In the rows, 128 means zero.
which system made each run:
Z, path 1 (11 x 20):
[[124 161 160 165 108 102 159 128 103 124 181 115 132 177 107 145 129 142
  122 132]
 [143 124 132 129 167 158 112 144 145 131  81 147 133 100 188 164 132 106
  150 132]
 [104 100 162 107  73 151 142 108 122 113 140 104 125 134  78  83 106 114
  126 130]
 [108 173  90 161 133 106 121 134 156 159 147 154 115 130 159 147 168 145
  133 100]
 [148 100 131 109 139 144 117 133 116  88 113 117 159 112  99 158 113 119
   96 195]
 [104 142 170 125 127 144 168 124  98 140 159 144 123 161 151 119 114 136
  180  64]
 [117 123  83 115 126 117  90 116 174 135  94 136 112  84 140 106 130  82
   90 147]
 [131 106 121 139 102 132 158 129 105 123 169 107 148 162  67 140 134 201
  136 137]
 [147 171 146 131 185 118 105 144  93 133 124 169 124 103 196 159 146  79
  124 117]
 [117  73 136 107 108 154 172 108 159 114 105  86 121 136  92  98  53 125
  132 140]
 [110 158 111 140 105 116  96 128 106 174 151 161 114 118 143  97 217 155
  142  81]]
X, path 2 (11 x 20):
[[125 146 143 140 121 113 112 116 145  99 136 119 127 114 117 131 165  81
   98 155]
 [135 125 134 167 131 122 141 153 113 160 140 125 122 144 123 158 100 171
  129 141]
 [ 93 128 132  89 154 146 138 107 113 146 135 141 123 106 161 122 145  96
  134  99]
 [163 127 118 158 108 136 134 160 143  94 117 132 123 125  72 153 133 113
  123 110]
 [137 113 118 124 170 126 139 102  87 157 104 110 141 127 131 102 144 172
  125 147]
 [123 148 152  98  92 142 146 122 129 110 125 120 146 165 153 143 113  74
  130 132]
 [170  91 119 153 135 104 104 147 144 126 133 145 101 110 116 101  92 151
  173 117]
 [ 79 158 105 111  89 146 103  91 114 147 117 136 155 117 140  91 160 122
   87 162]
 [133 124 168 145 122  98 124 151 166 115 169  90 100 179 126 181 130 143
  147 128]
 [111 123 144 155 179 140 128 131  97 164 113 162 109  58 145 120 101 109
  116 141]
 [ 99 151  89 114  79 155 168 132 128 130 150 147 141 156  97 150 164 132
  129  68]]
X, path 3 (11 x 20):
[[114 123 133 116 105 120 118 111 129 135 133 104 117 118 103 109 189 116
  106 137]
 [152 149 154 169 141 107 127 150 119 143 113 104 119 156 138 165 117 134
  107 141]
 [110 111 135 119 140 157 159 127 111 171 121 146 116 106 164 123 117 121
  157 115]
 [143 141 125 127 103 138 114 137 131  96 119 143 125 120  99 117 161 102
  133  77]
 [149 117 121 157 148 129 123 119 130 128  84  93 143 133 107 120 140 172
  115 159]
 [113 144 168 113 119 132 159 106 104 141 140 123 147 153 175 125 126 104
  145 158]
 [145 122 129 134 116 124  94 158 150 109 139 158 112 125 136 128  81 123
  164  87]
 [100 118  97 135 118 138 109  99 142 135 124 132 131  86 101  84 162 148
  114 153]
 [115 164 158 138 122 109 124 128 122 118 155 100 138 174 129 166 156 135
  104 153]
 [119 105 157 139 179 135 145 144 123 137 127 139 104 108 159 160  76 126
  146 123]
 [112 138  90 118 108 152 153 123 111 129 138 177 133  91 106 108 149  98
  134  87]]
S, path 4 (11 x 20):
[[156 125 117 105 137  97 122 118 157  99  99  72 111 171 108 126 133 121
  116  89]
 [158 113 152 161 166 146 138 121 125 102  94 145 128 106 131  83 103 134
  183  97]
 [124 157 128 120  94 144 123 108  98 165  65 103 148 164 150  82  94 131
   93 131]
 [134 113 138  99 108 123 112 109 130 127 159 131 158 160 191 108 131 153
  197 167]
 [123 126 167 159  92 112 154 151  79 194 169 148 103 123 137 135  98 115
  130 166]
 [ 90 130 110 103  78 139  99 160 158 165 156 142 109 131 158 184 185 124
  122 113]
 [115  98 143 122 158 109 153 115 133 104 177 152  95  56  89 128 180  62
  129 145]
 [149 125  88 168 116 128 159 147 158 120  89  93 109 127  38 155 174 150
   83 101]
 [152 123 156 136 232 134  82 109 150  74  68  97 123 101 141 115 158 140
  128  96]
 [128 149 167 155 107 165 165  99 124  72  80  97 166 160  86  66  45 126
  115 130]
 [157 164  81 142 126 147  80 115  97 154  80 155 203 157 209  98 120 200
  155 165]]
H, path 5 (11 x 20):
[[140 121 120 131 115 185 144 135 100 127  91 130 174 120 120 151 155 156
  128 162]
 [ 95 162 163 127 153 110 109  97 124 104 165 131 130 147 145  98 141 130
  140  93]
 [186 127 122 137 129 102 120 144 128 128 103 116 138 152 146 137  98 122
  137 171]
 [104 107 157  98  87 169 129 129  86 148 158 150 139 114 140 115 144 134
  159 131]
 [132 137 103 113 119  83  97 118 173 108 148 133 102 127 125 111 125  85
  125 109]
 [122  80 127 127 136 146 145 139 125 148 124 119 122  94 107 164 107 135
  115 189]
 [ 96 145 128 124 144 144 141 143 115 139 152 155 105 118 131 157 163 112
  129  57]
 [136 134 102 149 148 131 155 116 176  82  96 104 142 146  97 133  88 134
  107 131]
 [134 129 141 159 171 146 135 125  62 148 122 151 148  97 133 115 150 172
  136 141]
 [135 183 126 103 103 107 116 116 110 123 129 106 147 203 149 122 134 125
  116  91]
 [160  82 173 133 121 119 122 115 130 117 121 104 122 132 131  78  84 138
  178 162]]
U, path 6 (11 x 20):
[[148 139  91 143 161 103 145 115 146 115 111 102 123 144  97 128 150 150
  109 102]
 [156 129 163 131 152 105  97 135 116 110 124 111 129 150 151 132  72 123
  121 158]
 [140 101 111 128 116 128 176 124 124 145 141 131 129 158 131 114  97 165
  186 107]
 [132 127  93 100 116  92  76 108 104 148 153 152 136 108 146  81 139 133
  124 165]
 [ 92 106 137 108  89 132 157 150 111 188 161 114  97 147 117 171 116 129
  109 124]
 [135 147 116 138 169 146 118 148 106 147 117 181 123  74 173 153 186 105
  144 103]
 [116 123 139  92  82 180 157 114 135 117  81 115 143 122 123 124 118  58
   97 144]
 [147 138 133 187 158 109 130 127 155 118  87  97  89 112  79 104 189 131
  117  74]
 [138 187 169 166 149 127 110 119 119 102  87 102 165 165 152 133  70 123
   85 174]
 [163  88 140 124 119 126 146 125 156 107 134  92 133 196 130 125 135 193
  213  91]
 [122 137 136 141 116  84  70 100 102 124 184 173 141 103 148  38  83 136
  148 181]]
U, path 7 (11 x 20):
[[162 139 160 178 177 110 136 153 137  87 140 112 120 132  93 184 125 131
  114 147]
 [145 124 116 105 155 160 131 127 122  81 108 142 165 153 141 132  61 157
  157 109]
 [138  89 102  99 126  82 144  84 158 111 174 116 118 138 116  78 119 126
  170 150]
 [135 118 103 141 112  93 105 158  84 168 171 145 107 121  87 134  88 160
   89 143]
 [101 120 102  78 165 140 151 133 106 176 144 137 129 142 186 187 132 149
  134 114]
 [158 103 131  94 106 134 142 145 121 133 129 170 118  81 147 136 155  40
  161 131]
 [106 126  90 142 105 163 156 122 127 157  62 129 111  86  74  91 124 106
   78  98]
 [140 178 147 149 184  99 124 113 130 124  81  70 123 155 140 151 184 111
   72 133]
 [189 138 196 168 123 138 123 167 134  95  82 110 129 168 151 146  68 116
  165 114]
 [138 119 108 144 127 133 147  75 139 115 110 129 162 138 134  33 114 185
  195 135]
 [125 135 126 113  67  61  74 113 112 141 200 101 130 179 102  88 127 162
   99 185]]
S, path 8 (11 x 20):
[[177  89  74 109 119 152 115 138 133 119  88 148 150 102 119 110 142 153
  164 119]
 [116 132 170 127 166 103 145  97  82 159 123  87 112 155 134  85 113 144
  110 121]
 [153 144 147 146  81 131 125 150 168 119 112 125 137 172 168 147 106 121
  174 126]
 [110 111 137 124 123 158 111 125  80 170 124 174 129  65 152  86 131 126
  141 145]
 [ 98 139 118 100  79 107 162 104 137 157 160  91 130 183 126 143 157 122
  102 156]
 [175 101 144 163 153 109 106 171 137 114 161 157 103  88 132 164 168 129
  179 135]
 [ 73 129 155 148 120 157 141 131 123 153 102 109  91 101  80 132 117 108
   66  97]
 [145 150  93 110 140 141 116 103 170  61 102 125 171 132 137 125 201 116
  144 121]
 [163  91 145 165 162 106 135 118  97 118 114 106 119 102  70  80  79 154
  120 166]
 [111 175 139 145 126 165 129 138 132 142  83  96 153 198 174 166 111 183
  124  91]
 [138 136 173 110 133 118  74 119 110  93 152 168 149 101 185  88  86  73
  154 172]]
V, path 9 (11 x 20):
[[126 133  58 125 183 131 127 124 161 146  71 106 110 123 117 143 152 153
   93  68]
 [143 120 189 116 133  99 189  99 105 131 116  70  93 149  99  96 147  62
  121 115]
 [169 166 109 163 141 142 165 157 119 157  83 148 136 166 176 162 124 145
  167  71]
 [130 106 146  75 124 146 106  93 125 140  60 105 125 111 168  63 116  79
  129 136]
 [161 162 135 184  53  78 124 142 129 170 165 141 126 172 158  98 136 141
  178 148]
 [129 117 104 127 148 144  73 155 106 173  72 129 135  92 164 163  96 142
   68 190]
 [ 94  89 181 134  43 139 134 151 170 127 186 122 100 114 101 148 152  80
  155 160]
 [129 174  68 187 150 147  90 169 113 122 111 188 133  74  91 152 161 152
   74  87]
 [111 100 212 130 157 157 143  96 148  62  99  46 130 121  65 123 165 117
  105 168]
 [140 174 148 170 178 131 182 140  83 128 172 188 138 128 153 153 186 136
  195  61]
 [163 119 141  73 173 174 104 100 110  53  48 115 174 136 137  87  45 111
  127 119]]
H, path 10 (11 x 20):
[[102 165 133 128 186 136 122  87 127  90 131 126 159 140 154 107 124 151
  127 128]
 [182 147 147 131 150  98 134 131  85 121 134 122 151 165 157 142 127 125
  145 148]
 [132 118 149  93  75 148 106 136  98 127 151 145 148 158 148 108  95 144
  175 117]
 [144 115 107  98 102  94 106 107 139 122 150 148 114 103 138  69 121  76
  149 140]
 [115  87 109  98  98 113 108 148 127 156 167 125 103 107 105 164 125 117
   95 180]
 [ 92  96 130 104 154 146 150 148 147 154 132 131  77  98 127 172 120  99
  122  70]
 [122 136  98 183 145 149 187 140 169  98 113 137 123 102  68 167 118 114
  108 112]
 [103 143  94 163 187 163 135 110 106 128 108 137 160 113 115 133 151 210
  109 116]
 [149 192 150 128 174 107 157  97  76 116 105  91 156 191 140 112 140 130
  106 101]
 [181 128 183 153 100 111 121 132  95 127 130 109 145 191 151  87  81 177
  187 136]
 [161 129 125  95  51 130  72 124  86 150 108 166 142 122 168  43 139  94
  157 134]]
Z, path 11 (11 x 20):
[[156  84 106 145 107 148 153 181 105 182 116 139 118 112 117 187 121 157
  131 149]
 [116 129 176 113 132 143 175 139  77 157 132 127 104 103 122 161 171  57
  104 126]
 [104 114 131 172 163 157 186 122 183 110  90 113  97  89  85 141 136 111
  123  85]
 [122 165 115 147 139 167 114  96 106  85  87 131 175 101  86  91 214 143
   96 125]
 [140 180 140 126 186  95 118  87 152  46 146  98 160 191 133 123 110 136
  128 118]
 [139 123 141 118 136 143  48 114 129 107 107 148 163 133 191  65  82 175
  187 131]
 [138 136 103  85  28  68  84 120 123 161 174 126 128 190 158  78  73 112
  132 158]
 [134  83 105 131 105 101  99 191 129 220 174 137  85 140 171 205 107 184
  146 152]
 [149  79 165 127  94 149 179 178  56 183 140 159 103  67 107 179 132  49
  114 186]
 [ 87 116 138 148 138 174 250 145 148 171  97 112  72 110  90 188 152  83
  110  45]
 [ 83 131 128 171 191 175 138  93 147  83  74 123 134  26  55 114 250 111
   70 134]]
V, path 12 (11 x 20):
[[152 143 151 157 169 184 103 155 106 101  89 134 156 127 129 149 173 180
  148  77]
 [105 139 191 120 167 136 143  70 112  94 124 128 146 105 159  58 120  86
  154 145]
 [189 135 110 140 108 111 127 143 106 116 151 158 167 170 161 120 111 171
  204 141]
 [ 84 101 124  66 138 138  75 103 102 168 126 126 136 121 188 100  76 158
  112 165]
 [117 115 110 128  54  76 126 135 175 131 225 147 116 143 120 138 103 100
  146 186]
 [118 109  58 132 136 141  83 175 119 161 124 140 111  92  80 181 126 185
   58 121]
 [ 61 120 181 126 120 140 172 105 175  89 158  79  99 116  58 151 161  74
   73 143]
 [172 161 102 185 192 127 168 167 124 101 124 161 113 112  75 173 185 141
  143  32]
 [126 123 185  93 191 184 172  73  96  78  39  72 154 136 112  77 121 110
  115  95]
 [163 166 146 141 134  94 184  90 126 129 154 147 149 187 213  83 167 127
  248  96]
 [190 123  99  75 159 110  62 127  59 163  66 143 152 140 212  83  26 134
  125 151]]

runs to name:
path 13 (2 x 20):
[[ 84 177 134 110 130 199 158  96  85 114 109 113 204 163 141 164 182 159
   95 150]
 [144 116 184 116 199  87  86 127 171  77 164 138  92 106 174 124 132  87
  194  91]]
 -> V
path 14 (2 x 20):
[[135 133 113 126 108 141 125 128 147 135 116 164 132 107 164 111 124  93
  166 126]
 [106 117 112 103  87 135 114 132 133 136 135 102 122 150  96 135 119 147
   95 130]]
 -> Z
path 15 (2 x 20):
[[139 132 124 138  91 106 119 136 137 156 108  92 106 151 104 119 134 124
   95 125]
 [130 145 172 167 169 126 117 137 108 152 104 122 123 130 165 139 133 146
  133 123]]
 -> U
path 16 (2 x 20):
[[125 142  74 113 118 131 163 110 132 131 107 133 133 148 108  93  96 132
  126  65]
 [147 112 122 152 140  99 135 105 100 126 127 112 131 120  75  75 127 154
  111 150]]
 -> H
path 17 (2 x 20):
[[180 120  78  83 118 124 119 113 123  96 112 130 163 140 121  97 132 126
  148 136]
 [111 135 161 112 147 104  83 133 101 143 157 110 109 166 145 115  87 164
  117  96]]
 -> Z
path 18 (2 x 20):
[[ 88 119 137 125  98 136 106 112 114 168 133 132 112  92 124  84 147 127
  106 149]
 [123 162 135 153 118 100 126 147 152 130 147 108 105 166 128 168 154 127
  113 105]]
 -> X
path 19 (2 x 20):
[[ 80 152  75  88 132 141 209  47 131 148 117 125 163 132 143  86 144  92
  109 148]
 [211 116 148 108 104 106  80 188 115  84 161 129 135 171 122 186 134 122
  166 131]]
 -> X
path 20 (2 x 20):
[[127 147 135 153 152 141 205 108 192 110  82  76 131 186 145 164 142 133
  153  99]
 [198 123 178 151 130 145  50 155  86  92  72 152 137  80 124  70 121 106
  150 129]]
 -> S
path 21 (2 x 20):
[[162 111 166 140 115 126 136 144  88 111 146 143 126 104  95 119 135 100
  145 147]
 [103 148 124 140 125 173 117 139 126 126 112 137 160 142 147 147 121 177
  132 116]]
 -> V
path 22 (2 x 20):
[[ 87 133 126  80  72 169 120 146 101 153 154 181 124 122 154 122  90  95
  140  80]
 [130 128  51  84 106  81 158  95 121 163 174 158 125 113 142 104 173  84
  129 150]]
 -> S
path 23 (2 x 20):
[[161 169 123 139 100  93  75 163 114 136 145 131 128 165 136 162 182 134
  108 125]
 [ 92  77 175 137 154 153 142 128 144 162  98  83  92 114 131 143  84 151
  120 141]]
 -> X
path 24 (2 x 20):
[[118 120 111 104 118  98 138 133  76 179 186 148 103 118 112 135 183 130
  120 111]
 [134 130 129 114 149 134 113 160 131 131  84  91 103 142 111 180 116 109
   64  91]]
 -> X
path 25 (2 x 20):
[[164 153 141 162 126 144 126 147 171 105  68 119 143 133 163 170 144  90
  132 159]
 [125  97 174 156 115 152 141 127  91 154 136 137 127 117 130  83 111 174
  181 131]]
 -> X
path 26 (2 x 20):
[[128 137  92 120 138 141 188 105 129 132 113 151 145 119 145 121  75  88
  125 145]
 [160 106 100  87  90 124  98 141 106 113 163 149 138 139 114 115 146 142
  162 113]]
 -> X
path 27 (2 x 20):
[[131 106 157 107 119 152 155 120 114 115 111 117 123 133 117 102  80 101
  140 111]
 [140 142  84 160 133  91 131 111 149 140 128 130 121 128 109  99 149 145
  129 120]]
 -> U
path 28 (2 x 20):
[[183 163 127 143 118 117  98 136  91  83 131 170 165 128 128  89 105 114
  154 128]
 [102  97 141 121 131 151 105 106 129 146 117 102 154 140 155 107 116 213
  152 178]]
 -> V
path 29 (2 x 20):
[[115 113 174 113 101 156 113 154 127 131 144 151 114 116 158 138  75  98
  163 126]
 [ 83 121  92 122  59 149 154 130 147 177 135 145 116 113 124 123 125 118
  124 132]]
 -> Z
path 30 (2 x 20):
[[124  94  61  62 103 165  76 112 136 101 138 179 163  98 135  75 143 170
  179  94]
 [115 132 158 132 103 105  83  92 175  51 142  64 140 143  63 103 151 118
   74 189]]
 -> X
path 31 (2 x 20):
[[107 122 155 132 126 104 116 152 103 208 159 110  78 158 156 150 136 170
  139  85]
 [114 138 169 124 111 129 142 139 168 121 143 149  96 109 165 146 142  30
  149 106]]
 -> S
path 32 (2 x 20):
[[152 184 135 143 104 118 136 125  74 117 128 127 175 167 111 117 134 131
   89 155]
 [114  91 162 126 175 146 112 135 165 130 124 107 116 121 179 175 131 160
  165 140]]
 -> V
path 33 (2 x 20):
[[145 183 131 137 119 156 124 144  73  98 123 155 185 167 139 140  62 140
  118 122]
 [103 131  77  85 118 111  79 120 116 153 162 164 142 133 178 110  58 147
  122 150]]
 -> S
path 34 (2 x 20):
[[150  78 140 138 166  84 137 105  99 175 134 109 109 120 150  83  78 163
  154 180]
 [113 160 183 136  76 157 154 162 111 170 125 107 127 203 171 177 116 137
  144  95]]
 -> S
path 35 (2 x 20):
[[118 102 142 177 162 178 229  79 152 100  80 110 158 108 107 102 114 146
  173 156]
 [187 177 160 152 109 127  52 148  66 136  53  96 163 173 145 106 145 160
   88 151]]
 -> S
path 36 (2 x 20):
[[107 150 103 130 129  91 105 115 111 134 185 159 114 130 113  82 113 150
  127  80]
 [165 110  89  94 130 105 144 121 113 155  85  90 126 150 121 116 101 120
   94 147]]
 -> H
path 37 (2 x 20):
[[129 113 120 135 168 125 141 120  88 138 146 144 132  96 116 131 122 136
  117 163]
 [127 146 114  99 120 120 134 141 101 144 147 126 124 169 133 155 131 130
  119  78]]
 -> H
path 38 (2 x 20):
[[ 66 162 122 129 103 121 136 112 121 136 217 146 142 154 127 147 191 162
  131 121]
 [147 121 114 121 215 103  97 142 142  70 123 128 108  96  99 161  78 109
   83 120]]
 -> V
